In the data rows, 128 means zero.
Here is a table of points, one per row:
[123 178 110 121 150 147 168 167 108 150 117  84 108  91  99 134 108 145
 158 108 173 117 202 114  89  99 121  90 120  78 131 106]
[178 148  99 124 123 111 101 133 121 115 100 140 139 144 126 108 146 144
 114 118 123 132 129 141 131  86 148  85 127 140 153  94]
[163 139 122 164 154 103 131 116 144 149 139  99 128 186 159 123 127 100
 149 128 167 137 141 111 113 133 112 170  94 112 165 155]
[112 104 150  97 134 144  91 102  93 108 131 123 159 159 172  99  68  86
 164 164  71  87 155 114 100  94 141 168  74 138 144 108]
[144 119 138 127 136 162 100 134 108 112 151 183 106 136 147 123 158  97
 114 163 126 108 110 104  97  89 167 116  95 149 106 170]
[151 190 117 123 105 144 111  64 156 146 164 113 109 118 130 150 114 121
 165 148 175 144  97 195 122 122  96 145 155 117 150  92]
[ 92 110 197 117 141  98 186 188 130  91 176 117 185 137  97 115  82 108
 186 213 112 175  70 220  88 157 196  81 110 118 106 153]
[122 125 197 133 181 185 140  90 150 114 163 197 166 125 113 105 132  83
  88 154 146  88 115 132  94  86  96 131 192  81  90 102]
[103  76 135 116 124 158 108 110 135 128  67  63 158  92 112  87 143 123
 143 108 119 138  63 104 102  80 110  80 152 194 143  89]
[111 135  99 128 119 142 110 110 119 129 127 133 117 132 122  82  97 126
 133 122 102 159 162 107 115 117 126 156  94  96 100 183]
[158 129 117 113 155 122 112 148 105 181 147 134 113 138  97 131 158 109
 199 129 102  99 135  98 163 123 188 155  85 112 151 176]
[173 129 113 133 124 115 112  76 107 155  98 128  88 116 105 148 110 152
 186 140 172 171 168 124  86  98 217 167 157 126  98 135]
[112 131 124 137 133  98 160 119 119 139  86 131 148  97  98 109  98 140
  86 129  60 190 118 145  98 193 113  99 146 171 133 187]
[123 122 180 162 123 114 135 138 170 102 146 112  75 111  84  94 161 121
 131  98 134  96 138 173 158 107 137  89 111 190  92 149]
[122 182 115 204 208  84 190 187  77 150 135 155 111  84  96 115 111 189
 147 138 187 176  95 125 106 144  83 183  93 186 179  98]
[136 163 123  95 100 111  96 201 185 128 142 111 140 163  83 137  94 146
 112 105 109 128 142 134 118 110 119 170 118  95 140 111]
[104 127  97 161 145 153 121 119 115  99 105 134 109 123 136 107 118  89
 133 108 109 115 133 126 131 139  93  92  90 147 119 164]
[103  99 117 145 166 104 115  56 153 205 105  74 118 165 122 147 133 231
  89 123 125 129 149 150  83 146 112  89  94  79  93 111]
[143 164 154 111 105 128 138 143 124 138 143 133 161 104 108 107  90 165
 126 152  84 121 111 102 101 131  91 156 125 136  97 174]
[109 114  93 121 125 117 163 131 150  79  71 142  90 132 147 183 176 150
 105 157 117 106 141 137 108  98 156 172 105  99 121  96]
[148 114 150 105 112 186  99 134 123 110 143 152 196  91 167 172 156 175
 126  97 137 155 111 140 108  87 172 174  82 118 158 104]
[127 110 102 169 138 101 131 144 129 114 138 123 132 144 139 140 172  82
 157 146  83 107  77  96 168 125 137 140 125  95 143 115]
[ 80 138  76  87 162 216 150 177 173  99 156 104  54 175 167 147 119 162
 100 135 117 115  78 123 110 117 122 131 125 110 186 146]
[172  73 161 203  84 128 188 181 182 110 166 115  96  81 194 107 106 159
 162 124 139 110 196  81 105 150 150  85 220  88 193 150]
[107  75 154 129 194 102 142  96 138 120 102 159 134 124 119 168 108  83
 173 124 119 121 210 149 110 185  75 115  83 159 143 143]
[166  71  95 119 146 104  90 183 180  95 169 100 113 184 101  78 137 115
 151 115 121 173 158 147  85 146  99 147 109 178 146  65]
[ 73 102  88 106 111 117 143  87 181 103 181 105 144 166 157 134 121 103
 131  93 184 111  82 109  98 171 105 114 115 106 152 181]
[ 78 101  65 144 154  70  97 174 106 135 159 159 160 105 189 192 193 189
 138 155  78 126 125 170 104  73  97 108 214 124 106 105]
[200 137 164 124 115 115 185  93 199 105  93  87 126  70 188 148  94 134
 133 102 102 124 109 159 160 135 132 118 116  90 147 168]
[135 152 148 153 133  94 132 146 124 124  90 133  98 139 178 124 114  98
 109 143 109 133 116 131 105 115 110 135 139 139  85 112]
[111 187  95  72  85 148 193 202 165 165 109 113 143 167 178  86 131 152
 136 136 176  70 192 181 179 127  94 123 109 164  89 141]
[150  77 144 131 141  96 112 131 140 145 150 124  95 192 142 178  99 138
 117 133 162  85 109 174 157 159 110 148 159 119 111 102]
[131  73 115  98 123 147  94 133 135 135  85  98 123 182 149 169 113 192
 112 136 122  99  99 103 103 180 153 113 113 126 105 125]
[ 90 126 192 125  83 180  94 173 123 120 154 160 205 102 171 186 187 174
 140 113  95 166 145  72 118 161  78 131 100 108 130 139]
[125  89 166 114 118 149 103 130  68 105 108 154 140  87 159 145 165 155
 115  72 182  79 118 189 107 193 114 124  95 111 112 131]
[137 112 117 199  96 190 126  94 119 118 140 172 110 160 124 170  93 143
  92 119 119 114 118 163 140 123 118 123 114 149 121 152]
[135  93 190 117  93 151 133 179  58 104 120 146 120 158 148 155 137 157
 108  80 179  85 103 147  90 144 117 179 138 164 176 138]
[152 154  98 153 112  94  91 141 151 112  85 190 133 148 160 119 126 122
 146 133 146 118 160 106 122 103 146 129 113 164 118 183]
[112 113 153 100 119 154 179  96 118 104 164 147 129 121 124  91 170 122
 139 164 139 140  96 102 151 131 158 156 124  81  50  74]
[ 86 173 106 160  79 105  83  97 196 177 177 166 164 104 149 133 103 107
 116 121 148 119 175 195 109 170 208 113 101 155 158  71]
[ 58 144 128 121 180 150 114 113  78  86  86 126 144 189 105 103 100 128
 139  64 136 185 141 210 187  75 174 162 182  78 136 210]
[ 70 135 135 153 151 192  68 130 154  71 116  69 101  72  91 207 103 113
 117 179 167 131 142  78 202 114 180 122 128 199 102 124]
[168 125 121 215 133 168 203 180 124 191 100 128 169 209 114 177 107  85
  78  92  93 138 132 109 174 112 187 114  94 113 115  97]
[162 123 202 127 157 151 108 115 120 113 155 128 117 158 117  82 170 174
  98 178 128 124 137 119 176  81 110  73  91 138 141 132]
[106 110 104 181  55 113 135 124 124  80 100 131  95 122  81 120 121 111
 137 115 113 139 126 137 151 156 106 210 136  81 126  57]
[140 177 126  92 204 154 123 154 138 138 158 208 101 109  70 119 100 162
 151  88  77  81  97  76  88 178 122 100 180 121  78 116]
[122 158  98 138 138 122 108 150 132  97  97 145 123 171 157 122 158 116
 169 122 161 183 161 119 152 174 114  79 112 145 122 140]
[ 92 165 146 127 118 144  80 138 106 200 204 131  99 126 127 133 105  67
 113  81 145 155 123 118  99 129  96  90 116 127 148 105]
[146 117 122 134 133 141  98 138 121 123 111 122 128 124 116 121  91  98
 177 100 136 153 162 139 118 108 115 121 168 102 163  96]
[119  81 112 130  69 111 127  88  94 144 185  88 140 136 103 142  74 151
 144 153 133 116 155 133 153  93  82 113 127 189 110 155]
[115 124 109 131 145  99 127 120  70 103 166  94  97  82 152 104  91  95
 159 111 121 128 154 100 147 155 114 111 123  87  71  92]
[228 104  92  94 139 188 155 116  92 100 118 148 184 124 107 127 101 131
 134 205 124 139 126 115 196 157  70  99 167 148 140 115]
[163 162 138 154 150 100 107  97 191 133  99 129 139 161 118 122 137 105
  99 131 200 180 143  91 125 137  94 157 170 112 127 137]
[117 142 124  98 106 214 189  88 140 186 105 106 109 144 136 125 147  97
 171 117 142 183 138 118 104 187 113  98 136 169  92 120]
[157  84  60 129 146 164 187 107 168 114 120 163 126  63 109  72 111 159
 113  72 130 146  98 141 133 115 138 170  97 163  95 142]
[156 124 135 138 136  80 114 101 145 165 166 122 127 139 150 100 139 164
 134 106 127 132  90  97 142 118 166 176 112 190  89 181]
[131  98 160  64 147 113  81 181 113 221  84 144  91 114 205  98  84 109
  68 119 136 163 103 136 187 151 146 153 197 145 110 118]
[124 160  99 167 110 120 141 110 109 133 151 111 156 130  93  91 162 132
 106 109 142  99 145 108 153 108 144 113 112  91 141 100]
[124 113 130 105 168 129 129 107 121 105 120 134 141  97 126 103 157 129
  88 149 108 137 123 126 133 106 131  96  99  83 172  97]
[155 161 105 110 131  87 168 118 102 133 174  96 138  85 165 216 146 118
  98 106 125 118  93 139 152  89 120 158  99 121 126 148]
[ 89  94 132 102  53 134 185 129 118 230  89 202  76 112  68 146 180  98
 131 190 104 120 101 120 133  93 116 101 101 111 206 157]
[111  92 104 129  84 110  82 183 114 107 138 134 170  82  87 111 132 117
  62 193 151 118 126  94 103 148 129 159 109  84  84 201]
[199 131  94 103 114 106 102 176 118 134  80 114 105  67 120 166 110  89
 123 128 180 132 110 164  91 130 122  87 100  92 115 111]
[ 94 195 176  80  82  67 108  78 116  68  85 170  84 158 144 138  78 197
 120 106 134 111  92  89 171 155 122  90 104 111 199 109]
[139 170 133 150 140 111  95 129 160 120  88 128 119 118 156 151 114 107
 121 142  74 115 120 117 124 126  87 109 113 119  92 146]
There is one direction along which these points spread out most. Where along it does each point below lie, from 0 to 99? The average is 50, and the first point in the table lies past the average. One standard deviation of the points above along it is 16.
[124 180  96 169  63 137 136 121 104 115 130 131 133 144 143 111 106 146
 154 132 105 165  93 137 106 133 124 137 193 153  94 103] 58
[206 157 153 112  88 141  84 125 100 105 177  77  69 124  76 132 216 115
 107  91  56 163 156 197 149 182 122 143 172 120 119 177] 52
[ 87 151 168 182 108  98 120 134 145 168  90  84 107 139 129 103 140 118
 131 138 144 127  89 130 131 122 107 105 136  83  88 152] 58
[146 133 120  91  95  63 156 115  98  85  95 100 180 180  75 153 157  83
 114  95 142  71  99  87  71 102 125  80 162 156 103 129] 45
[111 119 125 112 126 112 133  91 130 147 132 156 123 135 101 136 140 125
 156 134 118 145 160 132 155  87 118 148 132 134  99 136] 52
[133 110 130 108 137  98 132  95  83 110 179 146 123 129 161  74 124 139
  82 157 111 126 132 108 173 127 136  87 101 105 153  82] 37
[117  99 129 123 126 116 105 111 129 155 149 109 139  94 115 100 105 107
 124 108 127 102 114 105 140  90 132 145 168 105 182 117] 48
[103 117  69 102 166 113 149  99 117 117 179 169 166 117 106 131 161 109
  79 151 130 105 150 117 150 155 192  96 197 138 183 130] 41
[105  86 165  68 148  93 170 130 155 128 125 140 150 111 106 135 148 112
 159  80 134 159 140  93 195  99 137 140 142 178 110  83] 51
[118 180 125 148 175 173  75 112 123 178  71  66 203  98 109  93 178 134
 162 170 116  51 106 129 167 164 153 178 150 128 181 113] 45
[ 95 153 190  98 158 132 181 100 100 106 104  66 114 117 136 118 165 102
  83 167  89 121 198 107  70 125 167 202 173 194 176 106] 47
